(in the rows, 128 means zero)
One turn moves each row of this set onto another row. After a few examples, where does it send each row asked below?
rira: [105 121  98 117 143 119 154 128 133  97 108 136 133 120 120 154 140 148
 119 143 135 161 141 126 148 130 133 142 125 126 130 146]
Ziteg: [123 119 140 118 125 126 125 128 127 122 117 123 154 111 124 107 164 162
 128 166 100 129 126 127 155  92 108 145 128 142 112 139]
sim: [121 112 105 118 116 144 154 141 124 107 110 141 152 125 124 113 156 167
 108 138 141 153 136  87 129 111 106 129 117 113  88 103]
rof: [122 130 128 119 138 131 145 132 133  95 124 137 126 127 132 131 133 153
 137 134 125 135 117 103 131 128 129 177 129 121 152 150]
zepe: [107 129 116 114 144 131 123 127 131  96 141 111 150  97 153 109 153 144
  83 141 120 140 143  83 117 103 105 138 111 101 108 142]
Gen: [104 132 111 139 145 135 141 131  96 122 111 123 182 127 120 118 158 141
 100 151 121 130 142 118 126 109 134 136 143 113 118 108]
benur: [ 95 139 136 123 131 127 148 104 136 108 101 148 168  96 123 107 121 142
 125 134 123 148 130 123 128  86 121 139 116 109 109 125]
raro: [119 128  98 123 136 137 139 118 135 101 133 138 146 103 122 116 143 115
 120 133 134 125 123 107 103 148 126 140 136 114 140 126]
silaf: [110 131 114 110 146 138 122 130 134  90 133 106 147  97 150 103 157 146
  83 140 117 142 144  90 115 102  99 138 109 110 107 139]
mitep: [103 138  99 130 136 141 133 131 128  94 124 143 146  97 127 114 132 109
 130 156 141 139 126 117 113 124 126 145 135 118 151 116]
Pok: [108 133 125 110 145 131 126 136 131  98 136 100 165 111 153 118 152 148
  80 145 129 134 144  90 115 105 116 140 114  98 116 147]
Bapar: [115 148 105 139 126 140 132 124 142 101 122 137 138 103 125 110 132 122
 134 141 135 117 114 115 109 133 122 137 133 117 134 117]
semu: [121 106 126 120 131 157 129 125 156 125 117 104 153 115 149 125 142 163
 111 118 133 146 128 124 143 102 101 121 134 108 109 124]
ligo: [108 136 117 133 139 142 133 134 125  84 136 132 132  99 128 105 137 135
 128 165 113 143 130  94 123  99 126 179 122 124 150 138]
nodob: [108 101 109 105 116 146 121 148 144 118 110 124 127 124 150 103 165 155
 134 157 128 163 140 120 148 125  99 136 133 108 114 137]
lise: [113 146 103 137 137 135 139 126 138 103 117 142 138 113 128 113 127 130
 137 139 137 125 114 112 112 141 114 144 129 117 146 126]
zosur: [107 120 119 134 130 133 149 131 103 132  95 139 159 141 121 125 153 154
 116 145 126 130 140 120 109 127 131 148 146 100 114 115]
gak: [121 109 122 107 122 143 132 147 152 109 108 133 164 108 112 110 159 154
 117 122 125 132 104 115 121  95 135 109 110 109 113 129]
Bom: [117 130 138 111 138 134 144 114 127  97 137 121 160 106 127 124 128 125
 119 127 129 137 116 107 125  90 132 175 133 117 146 135]
moro: [122 120 103 136 146 152 147 135 138 126 113 139 164 120 127 106 183 157
 115 141 127 143 150 111 147  96 106 120 130 130 116 112]
telad: [130 120 114 113 124 150 147 142 133 105 115 122 149 126 129 117 144 164
 104 126 144 163 137 104 138 113 101 122 123 115  87 104]
pud: [115 102 105 110 121 149 116 143 138 112 126 129 138 103 103 104 179 144
 109 153 126 129 117 114 100  91 122 134 108 114 104 130]
ber: [102 105 121  90 105 141 131 149 139  99 102 119 123 119 141 109 154 145
 124 161 125 164 146 113 135 133 119 151 130 101 123 146]
Meze: [121 109 134 113 129 138 142 138 112 102 120 124 130 136 129 143 139 170
 114 136 117 144 122 105 142 109 124 171 121 118 143 157]
gagip: [103 127 149 113 142 135 146 134 120 105 126 117 149 112 129 122 138 137
 104 132 121 143 126 111 142  63 133 166 128 111 133 148]
fogeg: [115 129 104 117 138 136 143 114 129 105 131 133 154 105 120 121 129 113
 117 132 144 132 117 110 104 137 121 148 135 113 145 122]
Mib: [100 103 111 111 139 152 122 137 137 102 133 122 149  95 151  96 157 140
  95 143 125 158 143  98 123  97  95 132 122  98  93 130]
Dalom: [136 115 112 132 149 151 127 146 132  95 112 134 150 116 103 108 153 161
 100 155 126 122 120 110 119 100 135 177 112 105 114 156]
fuf: [ 97  99 115 120 117 163 150 134 128 126 112 144 150 127 112 109 175 141
 114 143 141 138 139 124 143 105 110 147 143 107  93 116]
Nuga: [127 117 104 126 141 158 130 137 133 120 116 137 157 127 137 102 181 155
 124 143 121 155 153 125 150 114  92 124 131 127 116 122]
Palug: [114 121 145 120 126 161 120 118 153 121 106 111 154 110 147 128 143 160
 115 128 122 130 130 142 140  98 108 134 135 114 134 134]
koze: [115 135 103 118 126 136 130 131 130  94 125 145 150  98 128 119 138 110
 131 148 142 135 123 118 115 131 134 133 139 118 147 113]
vum: [105 119 107 113 148 123 152 126 134  99 109 136 135 122 123 154 144 149
 117 142 141 161 147 129 150 130 137 141 127 129 127 138]
neb: [114 125 146 129 127 158 117 127 147 128 112 109 155 123 150 131 144 172
 114 148 125 120 134 130 128 110 115 142 131 104 141 146]
Vade: [104 138 111 141 142 131 148 151 105 119  99 134 149 126 119 107 148 156
 107 165 121 141 146 100 115 123 137 136 135 109 111 108]
fub: [ 97 137 135 120 131 126 150 107 134 112 102 150 166  93 116 113 117 140
 121 133 123 147 122 126 129  89 120 139 121 108 116 132]
tok: [130 106 126 129 141 126 154 134 141 102 125 103 130 108 122 141 150 167
  99 147 115 142 143  97 127 100 124 143 120 134  92 137]
zev: [105 122  98 126 138 136 127  99 116 114 131 134 134 106 108 105 153 152
 110 171 112 141 140 113 119 126  99 164 109 129 116 138]
vosag: [101  88 143 109 123 129 149 141 127  90 108 153 155 105 133 124 157 141
 121 148 106 147 144 114 132  97 128 151 131 108  95 151]
Lorol: [105 127  94 127 140 130 128 102 116 116 130 135 134  99 107 109 150 147
 109 171 113 142 136 115 116 114  98 163 112 128 121 141]
pive: [100 102 121 121 123 170 143 134 133 115 118 140 146 116 122  97 164 133
 112 139 134 153 150 124 128 102 100 147 139  97  84 119]
Suso: [144 122 120 129 130 141 129 143 138  96  97 123 171 115 107 108 141 156
 120 155 130 136 119 118 127  77 145 165 114 107 123 139]
Fofu: [142 116 114 106 149 127 134 152 134 100 103 135 161 127 112 116 164 147
 114 149 138 139 128 119 131  98 149 169 123 106 127 157]
fuso: [114 124 127 131 135 136 138 137 119 105 121 123 130 112 129 100 150 156
 124 162  96 151 140  91 125  82 118 172 111 117 143 154]
Zemum: [ 96 118 131 102 106 140 130 154 136 106 107 114 141 118 142 103 148 145
 122 179 127 156 150 106 126 121 132 152 127  90 131 149]
kigom: [115 100  94 118 127 143 128 158 152 100 110 128 138 124 116 126 187 147
 127 140 126 134 125 125 129 110 137 122 114 119 120 143]
kabed: [114 122 144 130 126 156 120 116 153 128 112 113 151 110 150 133 139 163
 118 132 124 126 130 134 142 100 113 133 134 109 136 136]
romi: [ 99 106 122  96 103 136 129 146 136 108 109 122 124 117 143 109 152 142
 128 169 127 163 146 109 141 131 126 151 132  96 128 146]

Palug turns into ber
Fofu turns into Dalom
gagip turns into Meze
Now these:
Bom turns into rof
romi turns into zepe
vum turns into zev
vosag turns into tok
kigom turns into pud
fub turns into rira
sim turns into moro
Vade turns into Gen
pive turns into telad
Pok turns into neb
fogeg turns into lise
semu turns into nodob
Bapar turns into koze

